[[129 128 129 129]
 [128 128 131 127]
 [127 125 126 128]
 [127 128 128 128]
 [135 155 118 152]]
->
[[128 128 131]
 [127 125 126]]

[[132 104 140 113 147]
 [130 129 129 130 121]
 [125 131 145 117 137]
 [123 113 153 113 145]
 [134 126 124 135 116]]
->
[[130 129 129]
 [125 131 145]]

[[103 121 117]
 [124 134 119]
 [133 131 133]
 [129 128 140]
 [125 128 134]]
->
[[124 134 119]
 [133 131 133]]

[[149 135 120 128 138]
 [132 140 145 124 122]
 [138 129 124 140 135]
 [148 118 114 149 152]]
->
[[132 140 145]
 [138 129 124]]

[[120 133 114 102]
 [155 139 123 110]
 [146 122 139 148]]
->
[[155 139 123]
 [146 122 139]]

[[134 155 142 109 116]
 [129 132 149 125 109]
 [107 113 106 141 129]]
->
[[129 132 149]
 [107 113 106]]

[[129 133 126 116]
 [128 131 128 124]
 [128 158 127 127]]
->
[[128 131 128]
 [128 158 127]]

[[130 118 134 111]
 [131 115 121 112]
 [144 111 136 116]
 [125 108 102 113]
 [111 117 121 134]]
->
[[131 115 121]
 [144 111 136]]

[[121 100 149 110 105]
 [129 132 127 137 123]
 [131 138 135 119 140]
 [118 130 144 111 143]]
->
[[129 132 127]
 [131 138 135]]
---
[[143 131 152 129 129 137 140]
 [139 131 143 131 131 140 145]
 [147 132 144 130 130 146 143]
 [139 131 150 129 130 143 141]
 [146 131 150 131 130 139 140]
 [147 130 148 130 131 145 143]
 [147 132 154 131 131 148 137]
 [143 132 157 130 130 144 141]
 [146 130 157 130 131 140 145]
 [140 132 148 130 131 148 137]
 [140 131 152 130 131 144 141]
 [139 130 147 130 130 137 145]]
->
[[140 137 129 129 152 131 143]
 [145 140 131 131 143 131 139]
 [143 146 130 130 144 132 147]
 [141 143 130 129 150 131 139]
 [140 139 130 131 150 131 146]
 [143 145 131 130 148 130 147]
 [137 148 131 131 154 132 147]
 [141 144 130 130 157 132 143]
 [145 140 131 130 157 130 146]
 [137 148 131 130 148 132 140]
 [141 144 131 130 152 131 140]
 [145 137 130 130 147 130 139]]

[[109 128 143 131 126 124 110]
 [106 133 140 131 126 121 129]
 [121 131 100 138 120 126 125]
 [116 136 112 107 126 129 118]
 [116 143 132 128 140 141 123]
 [127 127 125 127 127 125 119]
 [125 124 137 130 128 108 121]]
->
[[110 124 126 131 143 128 109]
 [129 121 126 131 140 133 106]
 [125 126 120 138 100 131 121]
 [118 129 126 107 112 136 116]
 [123 141 140 128 132 143 116]
 [119 125 127 127 125 127 127]
 [121 108 128 130 137 124 125]]

[[134 120 128 131 129 127 128 129 127 128 132 131 126]
 [115 129 116 122 139 141 127 110 133 122 117 131 133]
 [128 134 122 126 132 124 123 125 129 128 122 143 127]
 [101 132 139 118 126 126 128 116 124 132 120 131 126]]
->
[[126 131 132 128 127 129 128 127 129 131 128 120 134]
 [133 131 117 122 133 110 127 141 139 122 116 129 115]
 [127 143 122 128 129 125 123 124 132 126 122 134 128]
 [126 131 120 132 124 116 128 126 126 118 139 132 101]]

[[125 135 134 133 126 121 120]
 [125 135 131 129 130 121 120]
 [115 139 134 133 102 121 115]
 [142 135 154 141 143 151 137]
 [125 137 134 133 143 142 137]
 [134 127 134 149 110 123 120]
 [122 124 134 121 105 121 120]
 [126 130 134 127 113 121 120]
 [115 132 134 133 105 121 119]]
->
[[120 121 126 133 134 135 125]
 [120 121 130 129 131 135 125]
 [115 121 102 133 134 139 115]
 [137 151 143 141 154 135 142]
 [137 142 143 133 134 137 125]
 [120 123 110 149 134 127 134]
 [120 121 105 121 134 124 122]
 [120 121 113 127 134 130 126]
 [119 121 105 133 134 132 115]]

[[113 154 107 143 120 127]
 [116 140 135 120 136 111]
 [116 126 136 141 133 129]
 [108 140 120 155 136 132]
 [148 138 105 120 101 127]
 [137 109 150 113 137 123]]
->
[[127 120 143 107 154 113]
 [111 136 120 135 140 116]
 [129 133 141 136 126 116]
 [132 136 155 120 140 108]
 [127 101 120 105 138 148]
 [123 137 113 150 109 137]]

[[139 145 129 120 121]
 [124 125 136 134 104]]
->
[[121 120 129 145 139]
 [104 134 136 125 124]]

[[126 128 152 122 121 108 145]
 [126 141 102 131 124 126 119]
 [123 148 127 131 121 111 131]
 [126 146 138 127 120 106 138]
 [119 147 109 137 123 120 121]]
->
[[145 108 121 122 152 128 126]
 [119 126 124 131 102 141 126]
 [131 111 121 131 127 148 123]
 [138 106 120 127 138 146 126]
 [121 120 123 137 109 147 119]]

[[119 130 134 117 148 137 127 128 138 111 122 125 125]
 [117 113 119 135 130 114 140 111 128 126 109 107 109]
 [116 135 126 127 131 118 150 113 115 127 114 106 149]]
->
[[125 125 122 111 138 128 127 137 148 117 134 130 119]
 [109 107 109 126 128 111 140 114 130 135 119 113 117]
 [149 106 114 127 115 113 150 118 131 127 126 135 116]]
---
[[107 118 124]
 [135 142 131]
 [138 137 151]
 [127 113 106]
 [127 100 113]]
->
[124 142 138]

[[124 111 133 126]
 [114 150 153 128]
 [125 116 133 110]]
->
[126 153 116]

[[124 111 140 105 138]
 [111 108 139 139 106]
 [128 143 116 120 149]]
->
[138 139 116]

[[107 113 139 126]
 [104 122 121 129]
 [158 116 125 128]
 [153 117 132 122]
 [131 122 144 132]]
->
[126 121 116 153]

[[ 99 122]
 [136 101]
 [122 129]]
->
[122 136]

[[115 124]
 [136 119]
 [131 153]
 [148 126]
 [126 147]]
->
[124 136]
---
[[129 128 128 128]
 [130 129 129 130]
 [126 127 127 127]
 [136 154 129 123]
 [128 129 128 128]
 [124 129 131 144]
 [127 129 131 129]
 [122 132 131 136]]
->
[[128 128 129 128]
 [129 130 130 129]
 [127 127 126 127]
 [129 123 136 154]
 [128 128 128 129]
 [131 144 124 129]
 [131 129 127 129]
 [131 136 122 132]]

[[100 120 129 133 135]
 [146 122 135 121 132]]
->
[[133 135 100 120 129]
 [121 132 146 122 135]]

[[116 126 115 118]
 [137 134 129 121]
 [132 128 132 136]
 [150 130 121 128]
 [129 136 137 133]
 [120 138 122 115]]
->
[[115 118 116 126]
 [129 121 137 134]
 [132 136 132 128]
 [121 128 150 130]
 [137 133 129 136]
 [122 115 120 138]]

[[128 131 140 131 124 126 128 129 125 122 130 125 137 133]
 [129 131 120 130 128 128 127 128 128 126 127 128 131 125]
 [126 124 128 123 133 129 130 127 133 131 125 131 113 128]
 [131 133 106 132 128 128 125 128 127 127 127 129 137 119]
 [129 117 115 122 131 130 128 124 127 149 133 132 121 123]]
->
[[137 133 128 131 140 131 124 126 128 129 125 122 130 125]
 [131 125 129 131 120 130 128 128 127 128 128 126 127 128]
 [113 128 126 124 128 123 133 129 130 127 133 131 125 131]
 [137 119 131 133 106 132 128 128 125 128 127 127 127 129]
 [121 123 129 117 115 122 131 130 128 124 127 149 133 132]]

[[101 137 139 136 134]
 [119 136 103 135 144]]
->
[[136 134 101 137 139]
 [135 144 119 136 103]]

[[119 100 115 129]
 [123 105 108 129]
 [121 103 116 127]]
->
[[115 129 119 100]
 [108 129 123 105]
 [116 127 121 103]]

[[125 126 123 127 130]
 [117 124 107 121 135]
 [129 147 135 127 127]
 [126 126 123 127 130]
 [132 142 139 129 125]
 [121 147 120 122 132]]
->
[[127 130 125 126 123]
 [121 135 117 124 107]
 [127 127 129 147 135]
 [127 130 126 126 123]
 [129 125 132 142 139]
 [122 132 121 147 120]]
